In the data rows, the value 500 means zero.
Some points, one per row:
[135 167 323 744 587 498 527 562 312 900 495 462 352 409 576 451 369 514 467 589 340 550 368 571 411 342 535 205 474 308 801 218 420 973 414 686 309]
[450 283 295 762 632 592 626 761 384 758 388 315 160 408 447 572 0 686 574 543 522 417 393 658 742 465 531 348 325 493 840 634 318 388 300 523 242]
[0 195 413 536 463 330 463 614 457 679 457 481 585 435 696 384 427 611 301 367 216 651 511 372 121 293 459 224 448 138 664 350 276 837 347 716 442]
[517 421 279 499 684 436 434 679 368 317 352 360 340 590 461 509 185 647 292 524 402 526 381 561 374 483 359 500 375 352 715 703 208 88 111 613 447]
[826 707 479 456 626 626 652 651 458 314 466 441 358 548 356 625 275 499 638 655 719 251 282 605 763 622 447 761 427 612 459 681 538 67 368 363 466]
[485 699 398 679 602 551 852 327 339 835 820 488 351 594 282 540 609 175 849 629 907 326 432 336 788 532 614 553 638 668 511 378 618 777 793 468 433]
[700 756 487 529 649 588 692 547 433 431 682 339 328 624 249 640 296 422 627 675 805 283 388 529 877 691 491 724 496 637 374 604 462 204 546 339 459]
[764 813 436 668 588 665 915 298 388 742 741 535 399 561 303 589 714 223 872 760 879 232 378 441 890 559 590 663 689 920 482 382 830 685 883 448 492]
[401 420 159 707 722 487 622 679 292 818 505 183 139 571 371 629 0 568 644 651 664 413 217 586 754 478 563 433 356 388 805 669 226 410 279 494 261]
[617 702 340 581 552 498 743 416 378 680 706 407 266 599 310 574 370 325 738 601 822 264 392 438 828 581 651 673 552 613 535 533 554 528 549 447 467]
[55 235 355 532 414 368 315 336 407 641 544 505 626 367 666 393 681 523 291 384 262 696 536 315 138 259 543 206 600 290 587 368 428 999 519 678 678]
[533 504 464 342 451 388 280 497 488 0 229 482 648 564 627 310 511 669 151 440 332 626 608 426 144 464 320 557 406 415 486 779 399 74 272 586 722]
[358 517 256 758 744 497 763 533 162 884 711 268 189 531 311 657 201 381 769 664 825 277 219 424 782 539 705 465 502 409 605 457 432 733 462 471 358]
[223 397 484 576 530 471 546 521 484 845 632 478 411 431 526 526 452 500 602 538 513 521 478 491 592 470 568 392 533 347 579 275 461 884 565 560 379]
[430 409 323 654 668 505 632 676 285 621 441 409 277 527 475 516 90 630 529 583 577 399 405 590 594 610 433 408 334 524 679 612 353 156 263 519 348]
[778 581 495 516 484 565 878 232 385 534 543 600 456 529 579 409 643 284 816 571 844 520 549 360 589 397 429 658 464 841 591 675 708 382 706 488 599]
[511 496 410 499 465 406 532 392 427 616 430 422 472 421 571 495 506 389 633 567 663 476 451 329 437 448 559 465 508 463 558 541 568 748 520 493 622]
[262 435 378 627 550 525 575 588 482 903 611 518 516 552 514 589 493 328 493 460 348 502 401 611 494 305 452 339 588 226 569 179 487 999 470 687 246]
[599 608 790 279 319 459 401 510 757 183 402 690 755 451 526 426 725 495 430 398 430 466 653 382 296 589 418 620 499 480 240 490 568 305 553 422 660]
[789 576 395 455 627 551 452 718 448 218 206 396 323 511 424 525 249 730 391 604 533 366 420 625 592 656 446 646 366 501 657 729 440 0 142 526 529]
[413 540 347 685 580 505 592 394 319 848 684 397 324 505 354 574 541 289 613 590 582 397 324 544 735 505 632 416 629 463 557 280 606 939 595 555 392]
[599 747 525 629 452 541 797 253 496 829 721 622 510 540 403 584 730 86 831 534 801 348 492 317 749 527 614 579 679 764 464 263 732 900 833 414 479]
[313 163 445 417 401 394 150 605 588 327 212 458 602 381 791 362 377 903 104 418 77 813 597 606 146 321 397 258 378 288 659 667 276 373 277 636 554]
[440 440 227 724 670 612 686 670 375 924 523 278 244 478 412 595 137 439 619 646 584 417 289 727 778 469 497 425 431 385 655 410 314 629 370 580 169]
[603 665 692 573 462 553 568 412 591 697 687 665 474 489 347 573 721 263 713 522 583 343 463 619 805 621 649 575 679 684 329 70 743 841 807 357 329]
[848 762 733 367 489 599 610 596 719 250 499 651 536 540 372 645 516 488 662 599 682 284 527 542 796 762 477 825 437 801 187 589 622 0 625 214 534]
[637 691 551 412 514 394 568 547 499 423 488 541 412 503 437 492 519 514 545 586 642 473 467 346 512 612 468 625 444 499 504 587 477 337 446 403 673]
[399 438 505 641 567 512 778 503 331 739 754 477 321 510 465 591 333 424 719 602 737 367 435 417 708 576 556 515 492 627 496 497 464 445 616 384 402]
[333 301 584 332 425 389 182 679 656 362 335 451 669 422 670 487 369 694 163 267 176 655 571 496 103 373 419 309 362 124 523 622 277 483 228 550 479]
[635 753 723 147 247 403 364 333 746 223 440 707 807 517 575 447 899 265 537 299 515 539 680 206 242 532 443 728 576 450 217 500 735 489 659 447 747]
[830 809 567 483 546 551 723 461 507 241 524 541 461 600 348 536 554 390 629 610 733 318 499 445 715 736 427 776 566 803 416 568 649 75 571 371 574]
[617 595 571 494 467 571 693 498 580 705 697 555 420 462 392 656 529 357 787 524 694 366 423 506 766 528 610 606 538 653 371 464 609 575 670 297 447]
[507 500 361 533 639 528 371 783 403 149 312 226 377 492 392 524 86 885 234 610 338 435 348 716 584 667 403 525 366 480 552 787 271 0 196 478 431]
[354 241 333 634 613 559 515 488 257 639 481 391 374 559 555 478 271 404 569 483 552 580 402 482 366 411 528 297 351 451 767 619 333 454 275 577 384]
[474 399 361 597 677 567 484 702 268 461 369 146 341 483 499 494 95 813 351 602 538 474 440 540 577 553 417 474 381 401 568 867 198 202 223 566 508]
[0 250 248 562 480 448 452 639 535 808 616 378 427 475 440 533 183 568 228 267 165 568 438 589 377 300 468 161 507 223 672 339 194 754 335 677 160]
[430 500 371 684 557 524 664 333 495 926 733 551 414 598 429 565 545 93 737 362 691 540 512 394 574 414 624 417 538 540 728 255 516 905 614 575 303]
[589 455 496 466 526 584 554 530 525 645 536 478 381 562 459 583 297 426 648 431 599 520 447 494 605 454 551 470 332 582 627 686 428 295 438 452 328]
[724 686 690 330 411 438 339 462 653 0 455 601 649 584 432 471 706 602 259 547 385 459 597 510 429 721 376 697 660 619 189 519 614 72 507 420 747]
[252 228 453 431 444 408 272 636 552 565 417 374 477 398 545 525 256 673 216 307 232 634 500 501 279 338 516 244 353 213 600 576 287 552 285 571 411]
[539 402 675 484 357 526 479 304 495 483 472 670 682 420 713 416 798 538 583 549 551 572 628 399 376 438 604 406 540 638 451 482 712 723 768 481 729]
[413 595 725 337 301 368 289 367 660 332 583 542 860 437 566 416 917 473 399 449 456 567 677 282 277 517 570 633 701 323 70 411 600 805 721 500 809]
[756 696 620 537 523 601 651 375 408 163 498 616 580 569 516 384 824 462 542 770 664 389 555 512 574 641 337 727 624 904 317 424 779 279 717 459 674]
[627 813 657 430 444 475 547 361 543 110 628 590 681 604 343 456 809 412 442 571 530 446 583 421 519 698 457 730 724 686 115 372 689 296 711 375 744]
[274 255 510 530 365 485 376 441 531 639 445 606 615 419 630 419 663 488 471 327 315 694 600 424 235 257 486 300 490 425 636 428 512 815 555 620 512]
[216 201 485 480 433 457 314 611 519 589 455 329 549 388 607 390 260 719 233 315 215 702 551 563 370 351 441 249 384 275 592 588 242 510 346 585 354]
[377 361 230 538 643 448 533 604 299 663 516 281 202 564 494 584 46 572 521 481 530 444 335 520 504 410 504 371 335 366 727 721 276 381 166 539 332]
[151 263 380 640 645 474 540 661 331 886 574 451 374 456 586 562 332 596 445 515 395 546 421 539 454 336 545 274 437 296 724 363 304 903 437 615 341]
[744 569 617 277 419 608 353 545 731 189 347 612 586 507 471 473 507 616 423 368 376 538 581 677 512 622 413 575 385 635 405 694 535 0 442 411 548]
[527 722 698 365 377 486 574 371 674 633 588 675 716 502 512 549 753 215 696 412 575 463 492 378 524 429 604 610 583 506 329 324 674 785 741 407 494]
[753 565 428 474 535 594 564 653 497 472 354 421 341 527 478 566 208 573 581 564 548 389 388 626 688 575 416 612 380 597 572 700 522 118 351 470 349]
[366 637 419 667 481 618 715 413 569 796 838 558 418 568 251 644 524 311 575 603 565 283 363 661 947 541 614 491 753 706 343 150 632 945 868 473 296]
[97 160 294 659 639 444 525 667 252 841 561 258 316 450 504 521 110 632 425 479 499 551 421 486 507 392 474 207 364 352 747 566 201 562 393 614 382]
[210 199 568 427 356 422 378 497 526 571 390 539 603 357 724 363 543 668 424 392 309 694 618 436 248 384 463 215 452 424 577 559 455 568 537 568 601]
[581 470 357 364 518 441 284 576 505 254 267 343 480 387 486 523 368 666 334 463 375 592 512 481 327 474 497 526 403 362 561 789 381 223 268 505 665]
[155 336 464 522 472 480 397 533 525 753 526 506 580 453 550 449 506 602 321 357 307 654 525 551 384 385 490 227 514 370 636 332 369 847 486 645 421]
[422 509 663 543 384 516 609 420 625 639 588 662 635 488 549 456 721 314 605 403 519 509 698 454 494 528 428 447 558 625 415 268 631 710 809 441 414]
[613 428 523 480 487 576 506 465 425 335 370 506 535 470 679 362 438 548 487 587 515 591 581 559 454 459 389 597 455 742 535 701 544 186 512 499 540]
[175 370 451 679 494 493 586 457 412 968 638 444 422 344 537 503 441 450 579 542 516 463 473 539 681 484 644 300 582 483 512 208 533 999 717 512 398]
[458 193 378 553 547 537 342 737 444 382 314 353 297 383 492 499 55 917 255 547 364 517 405 731 577 541 477 319 295 544 707 779 285 50 299 502 410]
[579 537 476 372 446 537 531 403 578 648 515 572 529 514 569 446 589 324 643 403 590 599 523 385 410 336 410 486 448 571 564 576 587 577 573 436 460]
[547 472 450 456 497 548 538 472 499 734 541 456 438 484 537 537 449 436 630 446 623 490 472 523 585 393 534 519 436 508 521 621 482 619 545 470 386]
[165 255 329 612 529 511 317 567 442 764 402 402 533 412 618 449 389 608 305 372 203 651 471 647 343 274 442 176 443 217 733 346 331 914 361 741 298]
[149 254 401 580 517 402 505 378 415 844 664 424 613 497 617 435 588 399 532 283 530 763 668 234 225 287 567 281 509 262 614 504 328 937 547 644 541]
Here are 40 more points, each followed by its number:
[423 335 537 347 426 421 304 592 686 449 399 650 579 516 609 466 484 442 354 220 217 743 589 484 150 301 483 406 378 268 668 439 360 437 291 580 418] 0
[530 710 314 629 558 538 774 196 325 833 815 265 345 506 349 613 451 284 894 603 921 329 379 326 874 480 727 605 658 596 470 585 591 956 824 410 560] 1
[451 514 669 302 310 424 282 391 645 467 455 539 772 433 608 400 766 511 462 288 356 688 669 372 246 439 533 462 534 301 384 500 548 723 530 526 665] 2
[631 637 603 485 380 522 585 335 556 584 508 580 582 432 491 507 695 364 645 588 617 432 535 443 640 590 572 537 611 658 355 417 743 615 708 420 599] 3
[360 518 370 585 479 460 770 262 390 846 720 499 467 527 460 500 664 169 818 453 752 534 536 261 504 401 598 480 577 547 568 333 590 971 693 505 518] 4
[476 641 560 394 349 465 393 333 586 354 571 480 728 417 538 431 837 529 357 526 362 555 660 417 354 461 518 597 723 491 285 406 636 800 682 522 756] 5
[705 750 442 529 663 485 616 596 537 438 539 483 351 598 312 663 422 302 703 632 755 277 335 554 696 637 550 755 526 511 437 439 490 216 402 363 432] 6
[266 266 574 438 323 405 406 526 655 705 501 547 618 372 653 496 440 534 494 339 369 614 551 415 395 350 560 332 444 382 444 481 451 735 577 505 447] 7
[466 504 256 587 589 460 513 538 372 607 467 342 364 571 425 608 252 346 484 517 557 437 326 487 505 423 531 452 441 288 734 571 332 645 262 570 358] 8
[335 319 472 644 625 488 575 553 269 412 515 465 401 521 605 445 301 670 426 625 536 506 529 490 488 597 400 469 417 654 525 606 398 115 490 479 502] 9
[300 524 467 417 527 339 402 469 524 407 542 564 599 570 485 499 551 437 428 453 438 504 525 328 238 487 549 538 545 319 450 455 406 588 401 573 600] 10
[999 929 660 425 601 651 739 535 524 195 474 571 384 626 302 611 565 417 732 694 856 244 468 551 893 834 481 987 511 848 293 655 731 0 573 281 596] 11
[543 603 596 525 545 573 702 481 483 574 698 530 483 608 403 533 499 333 690 586 698 348 474 478 695 558 470 614 539 696 361 479 651 387 686 461 369] 12
[217 313 436 621 504 460 662 380 388 936 742 515 438 474 537 494 525 281 663 431 586 532 437 386 498 354 593 302 513 464 613 307 443 874 649 552 363] 13
[794 723 505 507 610 632 545 650 511 311 413 436 394 547 315 611 379 494 504 644 541 251 375 704 762 662 396 739 511 572 383 534 551 230 376 478 325] 14
[631 340 446 488 553 551 417 774 500 365 201 450 336 440 573 516 62 798 377 531 339 428 467 694 572 591 463 427 241 540 677 729 365 0 201 521 352] 15
[624 721 598 291 330 462 345 345 733 309 412 625 706 484 460 424 855 395 437 354 396 559 588 465 302 492 440 556 608 525 335 413 676 572 608 470 658] 16
[399 538 570 338 431 401 202 528 708 229 344 617 737 537 546 463 655 563 244 276 176 668 608 415 61 401 456 427 465 194 507 446 376 467 299 642 519] 17
[308 210 572 508 456 458 231 718 589 233 258 524 609 463 683 396 425 848 156 386 112 695 685 609 212 523 419 333 434 307 525 453 336 345 218 638 524] 18
[866 667 534 452 504 560 509 449 530 232 333 573 507 533 459 495 634 498 484 618 540 432 485 574 575 620 475 667 552 689 480 570 661 315 532 460 572] 19
[596 443 379 613 668 516 671 700 436 622 468 517 171 549 406 628 161 377 673 521 637 403 421 609 646 645 519 559 324 570 693 555 410 90 216 432 214] 20
[599 625 591 519 568 554 599 581 579 350 538 517 446 583 411 535 432 445 605 610 609 393 481 557 667 633 450 667 507 594 432 499 535 203 560 396 428] 21
[683 500 601 251 488 496 299 635 621 167 296 577 554 477 594 493 440 655 343 448 363 562 445 581 331 417 412 567 395 400 507 785 440 125 315 437 554] 22
[637 600 368 538 627 522 643 441 348 486 518 479 370 538 524 492 424 463 676 663 713 501 402 436 614 456 496 618 468 625 602 621 557 361 502 477 519] 23
[304 181 324 613 528 460 396 591 338 672 389 320 355 398 587 500 200 710 364 471 417 617 430 546 416 410 512 275 393 391 724 655 307 518 293 595 423] 24
[531 381 381 526 672 540 410 816 464 477 391 299 202 497 389 626 0 774 390 589 503 467 333 739 738 580 464 450 303 479 631 680 253 18 239 389 297] 25
[273 268 403 763 710 593 540 763 239 492 532 326 236 531 473 504 169 842 285 737 470 499 363 749 695 644 385 337 446 519 578 496 276 218 339 529 296] 26
[585 682 446 637 675 561 655 464 307 503 641 385 279 596 333 586 602 474 548 792 593 336 350 496 687 624 495 630 637 563 511 344 597 688 576 505 542] 27
[196 325 475 585 503 420 510 461 422 659 652 459 495 474 526 438 564 492 407 516 407 556 522 444 447 449 514 357 568 431 498 249 454 830 593 537 537] 28
[458 433 664 475 566 527 294 741 543 1 351 478 603 564 497 419 442 909 115 520 243 573 612 712 354 659 299 518 549 476 333 511 339 39 342 525 561] 29
[824 827 738 319 376 530 361 448 754 0 305 742 836 603 549 419 982 485 370 431 351 521 712 456 237 611 355 750 641 532 268 485 713 284 539 525 767] 30
[221 72 594 436 429 472 296 624 563 465 331 608 662 393 714 407 529 666 262 256 117 773 660 563 111 279 363 150 328 314 635 477 411 534 375 638 434] 31
[379 550 460 497 425 394 470 197 467 639 679 559 624 508 514 414 884 326 484 436 602 645 617 281 342 384 587 458 666 500 478 384 607 965 762 567 710] 32
[590 335 290 579 660 578 679 536 235 642 416 266 223 541 588 450 74 571 627 566 709 527 364 486 576 365 461 442 268 580 869 907 355 217 285 496 380] 33
[582 631 592 547 481 591 771 419 403 361 651 634 451 550 420 438 596 404 654 689 733 349 527 473 692 751 419 655 614 885 294 450 675 149 718 371 642] 34
[842 713 671 557 531 691 800 383 557 573 678 640 381 548 305 650 615 331 814 639 794 299 436 566 991 632 595 676 563 939 355 466 779 470 898 324 459] 35
[609 691 832 218 290 419 363 384 848 210 490 796 873 515 575 443 993 389 424 282 383 565 746 371 217 480 416 621 648 455 167 408 743 607 702 411 698] 36
[318 451 603 496 351 476 495 271 457 685 607 583 714 414 611 381 931 337 591 422 555 630 583 267 314 357 562 416 611 434 470 391 609 999 769 582 676] 37
[199 223 182 724 652 395 531 555 177 641 438 280 295 420 620 426 227 653 346 575 401 583 421 524 360 417 554 263 517 338 795 470 318 661 202 648 462] 38
[499 496 519 577 557 542 446 669 638 612 475 580 440 535 427 596 377 441 522 495 412 461 396 797 719 634 566 456 471 445 467 219 512 493 410 470 253] 39
Which three of these numbered points are nearest to each point below, ignoring the 3 directions in which the first points spread most? Their numbers follow each, nearest first.
[954 807 544 463 483 611 613 391 571 302 476 585 445 587 376 544 677 358 636 600 723 334 434 575 792 657 482 802 586 873 384 541 716 262 621 414 594] > 19 16 3
[403 588 271 581 564 440 550 470 400 697 552 276 444 501 380 537 404 288 538 483 540 424 357 451 492 416 563 456 540 317 643 427 443 731 362 596 445] > 8 16 10
[413 285 553 367 405 400 270 495 613 216 394 640 741 597 647 376 587 573 222 285 270 811 651 450 79 425 459 321 418 400 535 593 358 283 361 574 658] > 13 12 4
[610 735 478 646 642 518 653 482 318 410 573 501 441 494 356 507 693 478 558 791 619 296 446 466 637 704 557 747 716 576 391 347 640 555 574 473 584] > 27 38 5
[566 535 711 208 369 415 218 615 842 120 311 646 761 514 547 455 627 632 224 329 240 591 655 468 187 540 365 509 487 343 306 561 498 262 425 436 664] > 36 21 25
[296 256 437 276 410 327 131 738 685 321 183 528 590 418 690 441 288 699 138 244 65 721 566 589 20 298 392 285 280 181 633 565 211 285 87 622 417] > 0 36 20
[151 343 539 690 497 546 587 358 426 750 732 611 652 515 504 425 791 440 418 523 482 561 648 492 504 465 511 312 694 578 404 167 553 999 838 648 575] > 26 28 34
[648 444 547 268 442 484 235 548 636 196 221 621 614 434 610 442 629 651 298 349 285 685 552 515 176 401 382 489 385 375 588 730 512 300 308 564 592] > 22 19 16
[628 522 686 519 365 543 552 235 524 509 581 683 671 488 577 412 841 367 658 510 620 552 672 322 483 541 650 490 584 771 437 404 771 670 809 454 725] > 24 3 37
[758 621 565 237 374 383 178 467 713 0 327 549 673 550 461 450 670 723 122 395 332 605 639 446 277 506 430 596 557 426 362 731 416 195 393 511 772] > 16 5 32
[907 588 502 507 541 679 611 617 467 345 411 411 330 576 390 533 198 750 488 668 706 358 402 737 985 631 389 690 372 930 516 837 474 0 547 436 438] > 35 24 15
[447 243 392 695 564 495 534 521 250 557 371 448 282 411 624 437 278 650 515 625 477 567 405 559 508 529 586 272 347 618 767 605 441 263 356 507 487] > 24 3 9
[748 776 665 629 523 645 667 512 662 504 677 653 424 556 235 642 605 282 668 528 532 324 440 719 914 759 640 659 624 718 332 128 681 407 647 308 261] > 39 18 14
[393 468 237 619 597 440 472 483 338 802 537 357 312 499 410 581 376 429 472 571 510 461 347 541 583 456 637 380 510 344 634 404 416 805 373 611 420] > 16 8 19
[624 316 339 516 505 533 601 341 347 733 430 476 361 455 648 469 379 468 719 513 701 551 476 405 508 287 524 468 330 626 750 779 487 548 508 538 512] > 33 23 4
[564 441 325 650 649 570 661 656 461 696 477 478 235 609 436 604 110 396 701 554 627 444 329 664 693 525 476 458 334 570 826 554 395 173 283 461 192] > 20 0 31
[680 463 537 469 482 527 403 556 554 356 361 438 423 496 488 564 323 609 448 477 476 469 504 627 597 543 530 525 413 541 501 655 480 275 400 430 520] > 3 35 11
[719 475 514 620 579 638 652 677 415 478 487 408 268 489 445 533 150 726 632 777 618 328 398 695 918 711 468 625 397 735 507 594 520 28 471 390 354] > 15 35 18
[0 36 391 619 445 292 467 523 359 867 675 508 483 365 731 431 424 519 389 357 294 704 560 366 167 281 553 152 498 273 667 260 266 961 427 665 412] > 13 28 24
[410 333 403 564 484 493 514 490 395 672 396 477 462 447 708 424 417 541 537 494 476 604 460 492 417 314 454 292 452 414 738 536 518 716 435 596 436] > 23 24 3
[771 615 593 328 467 559 476 618 639 182 373 544 509 577 462 526 446 598 458 493 517 453 537 589 547 552 356 700 445 527 385 778 525 26 437 429 497] > 36 22 11
[991 894 649 522 552 665 668 459 450 139 507 403 490 586 324 523 640 579 613 738 865 276 613 537 902 832 440 919 677 833 180 755 696 124 709 352 694] > 5 28 24
[450 424 370 725 588 572 835 516 381 999 756 403 198 510 441 679 161 327 839 613 804 350 389 504 908 541 645 459 440 594 591 426 445 673 574 409 245] > 7 13 24
[185 351 286 452 382 399 262 332 466 692 479 159 671 352 680 457 436 554 380 334 439 680 561 337 258 280 631 277 509 183 557 656 373 999 443 696 593] > 1 32 2
[571 289 490 269 439 437 305 590 488 134 196 464 592 457 818 300 341 833 258 394 302 719 637 466 107 333 257 428 205 396 648 945 325 0 165 625 643] > 33 23 4
[415 588 608 380 435 473 337 545 578 91 493 502 630 496 454 442 571 665 278 466 364 475 618 462 315 662 386 555 559 446 265 518 456 206 401 474 733] > 28 21 10
[196 168 456 546 387 455 452 303 366 604 513 615 687 457 793 242 710 486 463 402 438 748 624 364 146 244 418 253 488 488 658 478 500 749 593 690 579] > 33 23 37
[633 667 493 263 482 455 214 628 681 80 278 564 629 659 503 473 549 543 232 396 244 540 499 560 238 484 327 567 494 283 495 602 415 247 199 605 524] > 17 30 8
[647 797 351 585 513 494 724 192 374 753 793 293 476 515 362 613 586 268 825 665 959 325 405 294 905 545 755 717 719 645 265 541 712 915 858 374 658] > 1 32 5
[439 458 429 630 638 577 637 494 319 582 611 413 296 544 401 532 359 523 550 625 609 409 421 543 667 578 596 496 521 589 544 486 460 455 500 464 455] > 28 24 11
[202 425 305 487 433 334 368 440 466 699 408 463 606 459 577 445 497 259 424 290 410 612 527 358 184 389 537 364 529 190 591 365 397 835 261 676 493] > 8 10 6
[483 629 659 375 368 491 509 372 645 650 617 510 702 459 493 530 728 378 649 425 588 504 541 276 485 500 588 550 597 358 258 470 587 842 728 385 661] > 2 7 36
[276 307 564 519 381 498 529 433 526 860 656 528 510 406 507 509 541 448 582 407 539 528 510 421 552 421 620 320 473 532 477 400 507 810 702 492 464] > 7 24 35
[505 515 638 582 625 659 469 745 434 109 418 469 510 556 417 459 363 845 218 678 351 424 526 798 646 792 285 535 476 700 344 517 425 0 382 500 513] > 29 26 18
[408 346 346 570 665 476 491 718 332 472 458 258 343 528 476 574 126 763 302 567 403 502 463 529 473 586 432 380 358 404 593 682 207 132 241 488 453] > 28 13 12
[427 575 765 489 324 550 320 450 818 496 586 722 796 516 508 480 884 307 425 344 289 576 651 595 414 522 521 473 628 472 295 39 640 869 718 492 454] > 39 14 18
[368 332 352 584 605 479 543 582 359 671 601 388 268 520 409 593 156 588 552 521 609 505 385 513 637 483 593 385 405 540 678 641 266 336 462 435 419] > 13 24 7
[0 36 504 616 384 392 470 383 353 703 569 560 645 387 756 282 598 570 364 388 278 768 644 383 92 304 425 98 463 416 618 328 342 762 602 722 583] > 9 34 13
[318 287 67 801 670 467 625 467 119 933 582 200 118 504 435 505 160 475 513 604 605 484 291 517 680 434 658 267 450 417 882 472 325 723 302 668 358] > 32 38 24
[415 587 408 539 496 486 579 361 474 789 632 514 471 495 372 551 550 155 725 470 668 402 399 398 551 424 636 517 625 419 506 337 590 938 567 580 401] > 8 16 2
[463 741 494 599 538 588 604 604 545 562 572 459 491 593 357 537 575 439 469 623 418 327 372 707 681 543 359 626 654 426 423 241 632 672 533 602 327] > 14 30 29
[599 446 705 314 339 501 300 429 680 447 443 570 704 406 617 496 640 507 466 355 451 643 677 423 385 412 568 501 487 519 336 634 567 536 692 401 636] > 7 24 2
[511 440 373 287 412 299 56 616 533 60 176 240 574 461 640 432 190 957 101 421 248 687 526 525 198 386 481 515 383 102 487 973 261 274 130 540 708] > 1 5 2
[718 788 443 547 674 647 583 686 540 298 394 473 413 609 287 603 468 513 429 745 359 281 319 849 710 647 322 687 586 505 436 381 597 290 368 540 284] > 14 30 39
[950 947 785 438 500 595 527 666 779 135 438 747 494 591 198 625 681 487 463 652 465 251 451 734 815 940 482 802 633 683 203 237 740 112 559 318 518] > 39 14 18
[620 705 401 619 589 629 697 397 537 796 682 565 425 605 285 591 592 228 737 623 671 355 429 580 790 499 536 617 592 657 507 284 664 770 673 513 305] > 16 30 14
[695 761 615 447 479 583 551 367 643 470 554 613 681 536 470 495 902 279 584 523 537 381 509 568 564 494 487 707 652 511 258 329 765 779 705 553 449] > 14 30 16
[531 312 255 783 718 559 689 567 89 920 450 257 133 391 558 566 264 618 727 765 728 414 307 538 728 451 595 353 419 527 894 664 426 686 374 548 415] > 37 24 23
[638 678 622 444 467 551 686 367 554 509 651 662 538 540 434 509 671 253 740 555 687 380 504 465 596 549 465 693 573 679 354 420 728 537 712 393 480] > 12 21 13
[750 879 625 298 427 526 420 401 748 187 491 614 678 583 350 537 827 267 517 401 464 414 519 428 381 607 460 709 616 512 341 404 708 449 534 478 636] > 17 16 8
[232 209 392 648 641 446 528 648 316 480 530 352 291 508 518 417 151 758 256 579 388 598 457 526 460 499 410 314 391 517 645 621 227 158 338 547 424] > 34 9 28
[310 80 489 439 364 552 328 602 549 458 331 456 588 368 755 400 361 841 217 308 178 696 578 615 278 229 388 175 363 471 649 756 338 458 434 585 463] > 35 31 24
[771 822 555 465 559 518 574 565 624 305 555 518 413 564 244 575 436 413 654 636 650 272 399 534 736 782 599 789 548 641 306 451 548 161 485 247 501] > 6 21 36
[294 459 397 527 551 362 421 551 436 509 556 418 497 526 492 527 357 531 379 401 442 481 523 432 340 526 506 376 432 323 544 512 297 482 315 555 527] > 10 6 28
[901 812 675 345 455 583 515 542 587 26 261 660 615 586 466 445 692 538 508 645 506 351 532 586 514 729 322 792 511 694 309 542 720 0 479 419 621] > 30 19 11
[487 345 400 632 623 485 452 569 380 368 419 449 334 575 458 455 251 585 425 484 509 552 461 576 466 591 501 393 384 610 702 647 344 0 310 504 459] > 13 24 34
[340 418 337 671 588 547 460 474 263 647 573 148 404 435 508 508 301 713 496 579 573 511 445 542 632 442 557 447 504 437 566 744 298 732 545 517 520] > 1 5 37
[881 587 773 276 355 654 489 470 668 80 365 641 739 469 597 372 630 687 430 519 424 518 664 607 563 553 385 695 455 819 270 716 676 17 656 451 629] > 35 15 31
[610 720 556 607 511 560 574 489 641 606 685 609 433 572 255 656 565 326 604 511 550 344 501 683 867 697 638 602 685 658 352 153 583 592 660 413 313] > 39 25 14
[0 323 439 450 339 423 252 531 646 568 510 467 701 414 626 399 454 595 151 365 51 603 485 562 196 235 444 246 605 191 474 227 406 999 496 688 369] > 14 21 16
[506 278 574 377 446 508 301 624 554 232 239 523 628 492 733 368 446 726 239 412 237 687 602 642 237 419 298 429 335 442 542 648 395 146 267 584 443] > 31 12 15
[682 606 513 334 532 524 354 701 687 262 319 292 472 412 396 636 212 737 422 543 398 420 429 652 586 565 464 682 362 314 408 777 359 134 356 390 419] > 36 2 25
[397 354 519 468 458 463 396 510 638 555 474 666 592 544 525 475 560 384 439 312 367 658 554 460 225 388 463 367 421 436 635 373 416 524 406 602 393] > 0 20 31
[944 668 684 238 411 560 484 472 615 23 259 638 651 534 615 367 669 573 553 475 590 531 599 467 348 572 294 762 370 760 433 891 619 0 454 383 750] > 33 23 37
[649 736 742 524 480 578 627 417 709 682 723 778 558 570 311 636 780 145 759 530 601 344 528 539 808 646 637 626 663 652 261 61 767 790 856 392 379] > 39 25 14
[180 365 201 613 592 386 454 545 411 952 565 218 307 453 442 614 138 475 525 395 518 523 354 434 522 334 668 293 436 151 744 537 207 857 267 561 341] > 2 8 10
[444 550 370 512 543 529 566 510 493 935 709 289 287 486 244 691 232 437 627 446 679 388 325 482 812 468 650 468 485 400 507 504 387 768 563 407 345] > 2 36 7
[293 464 519 586 362 456 435 442 555 733 523 527 565 390 563 472 535 435 468 478 380 528 510 541 590 385 601 394 586 438 431 289 572 957 708 522 397] > 3 25 11
[479 510 365 659 541 553 702 374 418 999 702 403 328 492 435 617 387 210 867 474 809 424 391 435 815 422 691 499 492 552 640 509 536 899 703 454 318] > 2 24 7
[301 492 685 508 388 434 378 538 676 548 507 712 617 440 432 513 756 426 387 364 264 534 582 600 399 569 554 364 620 349 351 97 567 848 545 472 457] > 39 14 18
[163 343 382 503 531 481 236 740 568 363 315 398 605 512 606 454 515 662 47 380 0 628 459 715 134 328 295 310 553 57 592 358 294 711 221 755 355] > 14 30 17
